Turns in one plane each, and the order they were made in; the first pair answered
zef (before -> after):
[  2  -9  26 -12   3   1  -2   7  -7  -6   1 -10  16  14  -8  -7   5  -6
  -4  14  -1   3  13   1  -4 -12  -3   3   3  11   6 -15  19 -13 -18 -12
  10  -3  14   1  -8   6  -9] -> [  9  -4  27  -4  13   8  -7   6   2  -5   2  -9  19  14 -17  -8   1  -5
  -3  13   3   8  11  -4  -1  -9  -5   2   5   6   4  -8  20 -14 -20  -7
  13   0  14   3  -8   2  -4]
[ 10   3   1  -3   0   5  -7  21  -4 -11 -10  17  -4 -10   4  17   0   6
  -3   8   0   2  -2  -7   9  -6 -12  10   3  -5   1  -5  -5  -2   3  -3
 -13  -5  -4  -5   1  -5  -6] -> [  5   1  -3   8   5  11  -2   7   0   9 -13  19  -7  -3  -8   9 -10  -3
   9  -8   1  -1   0  -4  13  -2 -12   4  -4 -10   4  -1   2 -10   0   4
  -9  -9   9   1   9  -9  -4]
[ 4  5  0 15 10 -3 -2 -4 12 -2 -3 -1  4  4 -6 -6  1  4 -5  1  0  2 -3 -5
  5  4 -3 -7 -4 -5 -5  3 -1 -5 -3 -2 10  9 -1  5 -4  0  3] -> [-10  -3   1   2  -4 -13   5  -6  -4   3  -5  -2  -1   0   7  -4   3   0
  -5  -7  -6  -6   1   5   0  -1   5  -7  -8   5  -4  -7   1  -4  -1  -7
   8   0   8   1  -2   4  -3]
[ 5  9 -8  5 -4  4 -6  5 21 12 -3  3 -1 -1  6  1  0  1  0 -5 -5 -4  1  3
 -7  0  5 -5  0 -3 13  5 10  0 -5  0  2  4 -7  7 -3 -8  6] -> [ -1   6  -8  -2 -12  -3  -3   7  12  12  -4   1  -3  -3  15   1   3   1
  -2  -6  -8  -8   2   8 -10  -1   7  -5  -3   2  13   0  10   3  -6  -4
  -1   0  -6   5  -2  -7   2]
Bog (before -> after):
[-11 -17 -10  -1   4   8   9 -27  -4  20  15   7 -18  -8   3  10  -9   1
  13 -14 -10   2  12  -3   6  -2 -22 -21   1   9  -6  -2  -5  -8   8  -5
   4   2  23   5   7  -6  -4] -> [  2 -12 -10   5  12  16   1 -13   4  12  12  16 -17 -13  -4  17 -11   7
  13  -8  -9   7   8 -12  14  -4 -30 -15   3  -3  -7   2  -9  -9   7  -1
  -1   4  19   8  10 -15  -3]
[ -6  -5  -7  11   9  -4   2  -4  -3   8   2   8  14   2  -2   8   0  -7
  -4 -11 -12   7  -3  -2   5  -4  -8  -3  -4  -8 -12   3   6  -5   6  -2
   1   7  16   7   0  -2  -3] -> [ -2  -4  -5   9   9  -4  -1   6  -4   3  -1  12  14  -1   2  13   2  -3
  -7  -8 -13  10  -5  -3   6  -5  -9   2  -2 -10 -14   3   3  -5   6  -2
  -3   7  13   6   1  -4  -3]
[ -1  -4   2   3   8   3   2  -2   2  -7  12 -10  -4   2  11  -2   4   8
 -13  17   5  -3  -3   4  -6   1   4   4  -2   0   0  11  -2   5  -3  -5
  -2   3 -15  -2   7   6  11] -> [ -3  -3   2   5   8   2   3  -7   2  -5  13 -10  -4   4  12  -4   3   6
 -12  16   6  -3  -1   6  -7   0   3   1  -3   0   0  12  -1   3  -5  -4
   0   5 -13  -1   5   6  11]
tamaf (before -> after):
[-11   2   1  -7  -5 -13   5  -9  -9  -4   1  -9   3  -2   9   3  13  -1
  -7   1  -3   1   2   9  -4  -6   2   3   2  12  -2  -9  -3   6   2  -6
   6   5   0  -8 -11   8   0] -> [ -6   6   0   8   7  -4   4 -21   6   3   5 -12   6   4  -5  -6   7   0
  -2  -2   4   3   1   4  -1   2   0  -3   2   7  -4   1  -1   2  -1   0
  14  11   2  -3  -9   7   9]
[ 11 -15  -8   3 -16 -12   7   8  13  -8  -4   3  11  16  -2  -8  10  -7
   0  -5  -2   0  -5 -10  -9  -4   2   5  -2   4  -4  -8   5  -3   0  -4
   0  -1   0  -1   0  10   3] -> [ 11 -14  -9   7 -13 -11   7   4  17  -7  -3   2  13  17  -4  -9   9  -8
   1  -4  -1   3  -4 -11  -8  -1   2   5  -2   4  -4  -6   6  -3  -2  -2
   2   0   2   1   1   8   5]
[-12  21  -7  17 -12 -17  15  13 -17  12   7   0   8   1   0  -4  -5 -17
   3 -30  -2   7  23  17  -8  -2   1   5   1   1  -2  -3  -3   3   2   9
 -33   9   1  10   4 -12  -6] -> [-12  22  -4  13 -16 -23  15  15 -19   3  13  -9  11   1   7  -6   2 -13
  -4 -20  -2   7  24  18 -14  -3   4   4   6  10  -2  -5  -7   9   3   3
 -30  14  -8   6  -4  -5  -3]
Now pairs of rows:
Between the rows of a pair lie two turns.
[  3  -2   4  -2   6  -3  -2  -8   7   3   9  -4   4   4  -2  -3  -5  -2
  10  11   0   3  -5   1   1   5  -4 -10  -4   8   7  -2   1  -7  -1   1
   0   4  -2  -9  12   8  -3] -> [ 0 -4  3 -9  1 -6  0 -1 -1  4  3  4  2  2  4  4 -5 -3 11  8 -1  1 -6  5
  4  1 -3 -6 -6  8  9 -6  3 -8 -1 -1 -5 -2  2 -9 15  6 -8] | tamaf, tamaf
[-10  -5   6  -6  -6  -9   5 -15   2   2  11 -18   3   0  11  -9   5  -6
  -6   0   2  -9   6   6  -7   0   8  -8  -1  13  -4   0   2   3   1  -5
   9   4   0  -3  -9  13   4] -> [ -5  -5   6 -10  -8  -8   2  -7  -2  -8  12 -18   2  -3  15  -4   8  -1
 -11   8   2  -6   3   5  -7  -3   6  -4   3  13  -5  -1  -3   7   1  -8
   6   5  -7  -5 -11  13   4] | tamaf, zef
[ -6  -4  -1  -8  -4  -6   0   7  -7   8  -6  -7  -8  -4   4  -2  -3  -5
   2  11 -11  -9  -3   4  -3   0  -3   6   4   9   4  -1   4  -2  -7  -3
   1   3  -3   4  -7   9  -4] -> [  2   0  -1   2   7   2  -4   2   5   8  -1 -11  -3  -1  -7  -9  -7  -4
   5  13  -7  -3  -4  -2  -1   4  -5   4   7   3   3   6   2  -3  -8   1
   6   9  -5   8  -8   7   3] | tamaf, Bog
[  4  -4  13  -5  -3   0  -7  10   0 -19  18 -12   6  -4  17  -4   9   6
  -3  12   9  13   0 -13  -7   0  -4  15   0   0  -4   1 -13  -2   1   0
   3   9  -9   0 -21  11   9] -> [-21 -16  10  -8 -14  -6   6  -8 -14  12   9  -6  -4   2  17 -10  -2 -10
  11 -17   4   0   6   1  -6   0   4   4 -13   4   0  -6   1 -12   1   3
   1  -9  15   4  -7  14   0] | tamaf, zef
[  2  -5  -8   3   2 -10   1 -14  -8   5  10 -20   0  -2   4 -24   9  -9
   9   5  -3  -3   4  12  -6   0  13 -11  -4   1  -7  -4  -6  11  -9  -5
   8   1   7  -1 -16   2   5] -> [ 12  -3 -10  17  14   2  -3 -12   4  12   5  -8  -2   0 -12 -20  -2  -9
  17  -3   0   2   0   5   5   3   6 -11  -5 -13  -3   4  -4   3 -11   4
   4   1  12   5  -6  -9   6] | zef, tamaf
[ -9 -19  -6 -13   2 -12  12  11 -14  14  -2   5  -1 -10  18   4  13  -4
  18 -14 -12 -12   1  -2 -12   6  11 -13 -15  -2 -12   3   1   7  -2   1
 -15  -8  11  -9  10   3   1] -> [ -4 -16  -8   2  15  -3  11   2   0  20  -3   6   0  -5   1  -1   3  -5
  25 -20  -6  -9  -1  -7  -6  13   9 -17 -16 -11 -11  13   4   3  -3   9
 -12  -3  15  -3  15  -1   7] | zef, zef
[  5  13   1   0   5  -5  -2  -5   3  -3   5  -3   1   6 -13   1  -3   5
   5  10   7   1  -3  -5  -1   3   3  -4   0 -12   0   9  -2  -5   3   2
   7  11  -3   6   5  -3   4] -> [  4  12   2  -7  -1  -9  -2   2  -2 -11   7  -5   3   3  -5   5   2   8
   1  17   6   1  -2  -6  -4   0   3   0   2  -8   1   3  -4   0   5  -3
   5  11  -7   1   0  -1   3] | zef, zef
[ 17   3  -7  -1  21  -1  -1   1  17 -18 -10  -3  -1 -12   0   9 -13  11
  -7 -14  -5  10  -3 -23  -8  -3  -3  10  12 -10   6   0  -7   3 -26   0
   5  13   0   6  11 -14   1] -> [  2  -4  -7 -20   2 -14   5   6  -6 -19 -12  -5  -6 -16  19  14  -7   8
 -10 -18 -12   0   1 -13 -15 -11   4  11   8   1   7 -13  -6   7 -22  -8
   1   2   2   0   8  -6 -10] | tamaf, Bog
[ 2 -1  1 -4  1 -5 -4 -4  0 -6  0  1 -2 -1  5  0  4  1  1  5  2 -1  7  0
 -4 -3  9  4  1  7 -6  1  4  8 -5 -3 -5 -3 -8  0 -4 -6  0] -> [  2  -3  -1   2   4   0  -4  -5   2   1  -5   8  -6   0  -3   1  -2  -2
   7  -4   2  -2   6  -2   2  -2   8   5  -4   2  -3   2   8   2  -6   2
  -8  -7  -2   4   4 -10  -1] | zef, tamaf
[ -1   0   2 -10   0  -2  -6   4  -4  -8   9  -2   5   0   8   5   3   7
 -11  12   1   2   4   2  -2   1  -4   4   4   5   4  -7  -3   9  -4  -3
  -1   3  -9  -3  -4   7   2] -> [  2   0   0   4  10   9  -5  -2   5   8   1   9   2   3 -11   3 -11   1
   2  -5   3   2   2  -1   8   4  -7  -1  -2  -6   7   3   2  -2  -6   5
  -3  -1   3   6  10  -2   2] | tamaf, tamaf
[  3  14  -4   5  -2   4  -4  -9   8   1  -3 -18   6   5  -1   0   0 -13
   3  11  -6  -2   7   5   4 -10  17   8   2 -12   2  10  10  -7   1  -5
  -8  28   5  -7   0  15  15] -> [ -6   9  -6   2  -6   0   2  -9   1  10 -10 -11   2   3   1   5  -2 -17
  10   0 -11  -8   8  10   6 -10  19   7  -4 -11   3   6  14 -12   3  -6
 -13  17  14  -6   6  13   9] | Bog, zef
[ -7 -10   4   7 -13  -3  -1  -5 -19   6  12  -6  -1   4  15 -10  -3  -3
  11 -11   8   7   0   1  10  -9   6   4   7  16  -3  -4   0   3 -10  -2
  -6  -6   7   4  -2   1  -5] -> [  8  -5   3  17  -2   8  -8   4  -7   2   8   4  -1   2   3  -5  -8   2
  14  -7  12  13  -5  -9  19  -8  -3   7   9   2  -2   4  -3   0 -13   2
 -10  -4   2  10   2  -8  -4] | Bog, Bog
[-12  -6  -2  -7 -11  -6   6  -2 -11  11  -5  -1  -6  -1   8  -1  -2  -4
   4  -6  -7  -1   2   9  -3   0   2   2  -2  -3  -1  -6   3   0   1  -2
  -2  -6   8  -2   8  -1  -5] -> [ -5  -1  -2   4   0  -5   3 -13   3   9   6 -17   0   5   0 -12   1  -2
   1   2  -2   2   3   4  -6   7   3  -3   3   0  -6   3  -1   3   1   1
  11   7   1  -1   1   4   7] | tamaf, tamaf
[ -1   0   5   7   8   2   2  -9   9   4   6 -15   2   2   2  -9   0  -3
  -7   6   2  -1  -2   1  -2   3   2  -3   2   0   1   1   0   5  -3   4
  11   8  -3   2  -8   9   6] -> [ -2  -1   5   4   5  -1   3  -6   6   0   7 -15   3   2   6  -7   3  -2
 -10  10   1  -2  -2   1  -3   0   3  -1   3   1   1  -1   0   6  -5   2
   9   7  -5   1 -12  11   7] | zef, zef
[ -2  -1   5 -12  -1  -4  12   7   5 -14   4   8   4  -3  -3  13   0   4
  -2 -12   5   5  10  12 -23   0   3  14   0 -14  -5   8  12  10 -15   4
   5  -5  -6   0   1  -4 -11] -> [ -6  -2   3 -11  -3  -5  14   4   5  -9   3   9   3  -5  -4  10  -1   3
   0 -14   5   4  11  14 -23   2   4  11  -1 -12  -5   8  12   8 -16   4
   5  -7  -2   1   3  -5 -12] | zef, zef
[ -1  -7  -1  -6  -8  -4  -5   8  -4 -14  -6   6  -2  -1   5   9   0   1
  -2  -1  -2  -4  -2  -1   1  -1   1   3   2  -2   1  -7   3   6   8   2
  -1  -6  -3   0   3  -4  -4] -> [  5  -3  -3   7   4   2  -7  -6  11 -12   1  -2   3   6  -8  -2  -3   2
  -1   2   2  -1  -2  -4   2   6   1  -3   5  -2   0   3   3   5   4   6
   8   5  -4   2   2  -1   6] | tamaf, tamaf
[  9   1  -4   7   6  17   1  13  -6  -8  -7  14   2  -9  -8   9  -5   6
   3  -1  -4   0   2  -4  13   0  -6   6   3 -10  -2  -1  -5  -9  -5   1
  -6  -7  -1   8   9 -12  -2] -> [ -3  -2   0  -9  -8   0   6  11 -20 -18   1  -1   4 -10  13   6   8   8
  -7  10  -7  -5   6   4   1  -3   2   6   5   6  -6 -11  -9   0  -3  -9
  -2  -6  -7  -2  -3   0  -1] | zef, tamaf
[ -9  -3  -7 -13 -11  10   4  -1 -14  22 -13  17  -8  -2  -3  13  -4 -12
  10 -16   1  -1   0  -8   6 -11  -5  -4  -4  -7   3 -16   6 -11  -2   0
 -18 -17  11  15  23 -12 -15] -> [  4   4  -8   2   3  21  -2  -3   2  19 -10  17  -4   0 -18  10  -8  -7
  12 -12   7   6  -4 -18   9  -8 -12  -4   0 -16   3  -5   4 -12  -4   7
 -15  -7   6  20  23 -18  -6] | zef, zef
[ -9   1   9  -3  -6  -5  -3  19  -3   0  -1   8  -5   5  12  20  -3  -5
 -14  -8   7  -9  -1   6   8  10  10   5   7   0   2  -7   2  -3 -12  -8
 -25 -10   7  -1  14  -4 -27] -> [ -3   8   9  20  14   6  -6  -7  22   6  12  -8   4  16  -9   1  -8  -6
 -11  -7  17  -2   0  -1   8  20   8  -5  10  -6  -1   9   3  -4 -17   1
  -7   5   6   3  11  -2 -10] | tamaf, zef
[ -2   4  -7 -15  -8  -3   1  13 -15  -3   0  10  -2 -11  12  10   8   4
  -2  -2   0   0  -4   0  -8 -11  -2  12  -3   2  -5 -11   4   4   6   0
  -2 -14  -7 -10  -4  -5 -11] -> [  8   8 -10  -3   1   7  -3  16  -4   1  -5  21  -4 -11  -3  12   0   5
   3  -3   4   4  -7  -7   1  -7  -9  12  -3  -9  -4  -5   4  -2   5   6
  -5 -12  -6  -5   1 -12 -10] | zef, tamaf
[-31 -14  -1 -18  -2  -6  -6   5 -25  12 -10   0  -8 -16  14  -7  -3 -10
   4 -15  -2 -10   3  10   1  -9 -17  12   6  11  13   0  -4 -13   3   7
   9 -10  20   5  10   7 -10] -> [-18  -6   3 -20   2  -8 -15  13 -19 -14   3 -15   1 -17  22  -8  11   2
 -12  11   1  -2   2   2  -7  -9 -18  17  18  16   8   1 -15   0   2   1
  16   6  -4  -2  -7  13  -1] | zef, Bog
[  0   4  -4  -6  -8  -8  -3  20  -7  -3  -5  12   4  -8  10   4   9   2
   3   7  -9  -4   7  -4  -2  -3  -2   3   1  -1   0   0   0  -3   2   0
  -6  -9   1  -5   3   5 -12] -> [  6   8  -4  -2  -2  -2  -5  22   0  -3  -7  16   4  -7   2   5   5   5
   5   4  -7  -2   4  -6   2  -1  -5   4   1  -7   0   2   2  -5   1   5
  -6  -8   2  -4   7   3 -11] | zef, tamaf
[ -5  -4  -2   4   3 -14  17 -13  12   7 -19 -11  -1  -7  -3 -12 -16   8
  -2  11  -8  -2  -2  11   0 -13  -1  -8 -10  12   9 -11   5   9 -19   8
  -4   1   9  -4   3  20  -9] -> [  9   2  -2   7  10  -6   8   7  19  -5 -23   3   0 -12  -8   1 -17  16
  -1  19  -7   4  -9   2   6 -16 -10   1  -6   0  12  -6   2   6 -18   9
 -11   3   3  -3   5  12 -10] | Bog, Bog
[  1  -2   5   0 -14  -4  -1   7   2  -4   3  -7  -2   0   5   4   3  -5
  -5   4   0  -9  -6   5  -4  -7   3  -4   3   9   9   2   1  -2   7  -4
  -3   0  -2   4  -4   3   7] -> [ 3  0  4  8 -5  3 -2  1 10  4  1 -2 -3  3 -5  1 -3 -7  1 -4  1 -7 -7  3
  2 -4  1 -6  1  1 10  8  4 -6  3  3 -1  1  3  9  1 -1  9] | tamaf, tamaf
[ -2   7  -2  -3 -12   1   8 -14  -5   5   2 -12  -1  19   8   5 -11  -5
   1 -10   8   0  13  -6  -1  -4  -5   6  -6  -7  -7  -2  12   6   1   3
   1  -3  -5  13  11  -1   1] -> [  1   9  -2  -3 -10   0   6 -12  -4  -4   5 -18   1  19  12   4  -6  -2
  -4  -1   8   1  11  -7  -3  -4  -4   7  -2  -5  -9  -2   9  10   2   0
   3   3 -12  10   6   2   3] | zef, Bog
[-13  -7   3 -13  -5 -17  -7  -1   1  -8   1  -5   4  -3  16   4  15   0
 -11   7  -1  -4   4   6   6  -3   6  -2  -7   5   4  -9  -8   2  13   0
   5   7   4   1  -7   9  -1] -> [  5   0   3  -2   9  -5 -16   8  13 -15   1   3   7  -4   2   8  12   6
 -10  13   4   4  -2  -5  13  -1  -3   2  -2  -8   4   1 -11   0  12   5
   1  12  -2   5  -4   1   3] | zef, Bog
[ -2  -3  -7   4   1   2   6 -14   9   2   4 -18   4   7   0 -18   3 -12
   4   2  -2  -8   0   7  -7   4   2 -11  -3  10 -11   0   1   3   5 -11
   8  -3  -1  -2  -9  13   0] -> [  4  -1  -9  14   9  10   4 -12  16   8   0  -8   3   7 -11 -18  -5 -12
  10  -3   0  -5  -2   1   1   6  -3 -10  -5   0 -10   5   3  -4   5  -4
   5  -3   2   3  -1   5   1] | zef, tamaf
[ -2  -3   0 -14   7   8  -4  22  -1 -14 -11  22   1   5   2  18  10   0
   0  13   6   0  -8   0   0   1 -16   2   1  -2  -1   4   3   4  -1   4
 -13  -3  -2   4   1  -1 -12] -> [-12  -5  -3   2  15  13   3  -7   7   9  -9  15   0  15 -13   2  -1 -10
  14  -5   7  -3  -4   5   0  10 -12  -9  -6  -3   0  11   9  -2  -3  11
  -3  -1  12  11   7   0  -4] | tamaf, zef
[-12   6  -6   2 -12  -4   3  12 -12   4   2  -6 -10 -15   7   0   5   3
   5  -3   3  -1   1   3  -3  -2  -3 -11   7  -7 -13  -3   8  13  -1 -10
   2  -7   2 -10  -8  -9  -1] -> [ -3  11  -8  11  -3   5  -3  15  -2   4  -1   1 -10 -14  -4   1  -1   5
   9  -4   7   3  -2  -5   3  -1  -7  -8   8 -15 -11   4   7   9  -1  -5
  -1  -3   1  -5  -4 -17   0] | zef, tamaf
[ 13  22   7   4   0   1  -1  17   2  -5  -2  10 -11 -13  11  15   3   6
   2   5   5   1   2  -6 -19  13   0  -6   8 -17  20  -2 -11  -2   1   1
 -11 -11   4  -1   1  -4  -7] -> [  2  19   9  -3  -8 -10   5   4  -4  -4   7  -7  -6  -8  20   3  11   3
  -3   7   2  -4   8   2 -29  15   7 -11   8  -4  16  -8 -11   4   0  -5
   0  -9   3  -7  -6   8  -3] | tamaf, Bog
[  9   5  -3  12  11   6  -5   7  13  -3  -1  12  -1   6 -10  -4  -5   4
   5   2   4   7  -9  -5  11  -4  -5   2   2 -13   2  15  -4  -3  -4  14
   2   6  -6   6   8  -6  -3] -> [  4   0   2  -9  -6  -7  -2  21  -5 -17  -1  10  -3   0  12   8   7   8
  -6  12   0   2  -6   0   4 -10  -1  10   4  -2   3   2  -8   4  -1   3
  -5   0 -12  -2   0  -1 -10] | tamaf, tamaf
